Rows are one point carried round by a steady rotation, each followed by how many ticks it has turned.
The counts run from 0 to 338.
[167 138 132 165 129 124  91 128 162 129 124 150 127 190 135 108 151  87
 130 133  90 123 114 140 172 101 115 137 124 113 133 164 206]  162
[137 129 120 150 147 132 115 136 126 155 164 140  94 158 150 185 143  75
 108 154  93  89 136 108 114 172 100 111 121  84 145 145 147]  17
[ 92 107 109 130 110 179 139 126 143  77 122 121 149 100 144 130 143 139
 115 150 181 129 161 114 108 123 148 115 177 109  82 106  64]  113
[159 143 135 140 172 124  84  93 141 120 110 163 118 179 156 128 163 137
 148 134  83 138  98 166 153 125 112 133 158  92 140 174 145]  80
[ 98 192 136 121 129 172 128 103 137 106 101 136 149 120 131 143 154 153
 153 120 141 130 174 124 139 134 158  97 157  90  89 113  72]  312
[104 138 110 114 181 146 158 170 110 159 143 146 117 137 112 158 155  96
 104 151 131 119 140 143 131 133 127 123 138  74 185 146 156]  296
[125 133 146 190  88 166 129 122 140 157 179 107  96 174 140 174 157 122
 123 146 126 104 124 102 125 148 141 127 141  65 116 153 141]  110
[121 161 119 105 142 169  93 108 143  84  58 156 150 167 123  98 123 127
 146 126 128 132 178 105 167 114 155 123 147 137 112 111 152]  50
[125 171 123 168  87 180 110 132 168 125 117 113 143 190 130 108 137 123
 148 131 133 129 168 110 165 121 171 123 122  97 101 124 160]  138
[142  45 103 116 123 122 131 133 127  84 134 147 142 110 169 147 131 109
  66 156 128 114 119 112 115 129  71 134 157 165 127 138 124]  188
[128 173 110  81 147 109 120 110 113 162  95 150 137 127 127 128 144 127
 115 112  93 127 106 160 172  93 137  89 133 137 156 146 166]  68
[147 143 152 155 100 104 166 102 130 163 156  99 101 146 122 120 165 143
 123 125 115 127  66 164 153  90 149 129 112  91 140 157 143]  174
[160 183 141 113 141 141  94  85 146 128  85 155  93 182 136 125 140 137
 156 142  87 104 130 132 159 103 149 116 122 114 117 132 174]  249
[142 132 138 122 158 129 136 118  99 147 145 145 124 170 122 150 145 134
 136 106  80 130  82 114 123 129 127 172 142 116 165 179 208]  273
[147 186 136 150  93 130 100  91 160 121 103 125 149 156 138 110 153 140
 159  97 102 139 111 146 187  97 162  95 127 124  75 137 114]  56
[131 167 124  94 132 149  89  83 135  90  72 154 147 160 140 133 126 142
 157 108  95 124 141 110 161 118 150 113 148 151 104 124 154]  248
[140 100 147 154 111 120 167 105 114  93 173 102 114  99 115 154 148 157
 137 127 136 137  78 100  87 159 113 154 131 105 118 144  70]  1
[108 138 108 123 173 126 153 158 119 142 128 160 154 147 101 100 166 116
 122 117 136 147 103 186 152 104 128 128 144  83 172 186 154]  179
[131 113 104  84 123 111 146 114  84 104 127 162 177  83 150 143 132 144
 103  81 102 154  98 110 138 156 128 131 156 176 123 149 124]  183
[ 87 156 112 131 144 180 132 129 141 105 102 144 155 125 130 122 155 137
 132 141 172 135 174 140 130 121 150 109 180  81 115 123  69]  114
[ 99 141 116 154  80 162 143 117 127 137 150 115 171 109 166 130 167 139
 104 111 139 153 115 138 155 137 143  83 176 108  84 140  67]  201
[ 99 136 109 101 124 140 166 156 109  97 109 115 159  82  98 108 104  97
 125 145 165 120 172  78 103 118 131 109 105 158 142  90  95]  322
[156  98 144 101 131 109 144  87 103 119 146 136  85 151 130 163 125 141
 117 131  94 104  65  87 102 146 121 184 111 146 143 160 179]  274
[131 149 131 102 120 138  98  97 132  70  76 141 166 131 137 119  95 143
 138  95 114 134 138  70 148 133 141 159 135 188  91 110 144]  247
[116 134 127 136 117 151 157 111 141 137 123 134 105 164 133 121 185 152
 117 145 143 125 108 187 146  88 151 120 167  68 136 168 149]  86
[142  97 140 132  95 104 189 112 125 138 156  90  86 111 115 114 145 141
 101 133 137 115  71 142 119  92 140 136 102 120 141 163 147]  175
[119 110 123 129 112 108 156 165 114 145 141 100 104  81 120 137 135  92
  89 167 138  99 154  82  88 119 114  84  76 129 147 105 105]  123
[142 135 124 163 102  96 124 129 134 115 146  99 149  85 137 119 133 103
 135 152 138 136 147  90  98 144  92  96  97 125 107 114  28]  316
[114 176 122 107 134 168 116 118 101 157 135 154 139 141 149 200 153 118
 114  98  85 116 133 100 161 174 148 107 164 109 125 143 143]  301
[ 84 151 102 127 160 134 135 155 107 125 135 156 196  89 131 118 146 110
 145  99 128 159 154 132 138 152 108  96 154  99 138 139  79]  207
[132 185 119 169 131 139  73 113 155 134 112 136 140 155 155 124 156 107
 153 125 114 136 173 137 159 132 120  69 135  93  97 123  89]  225
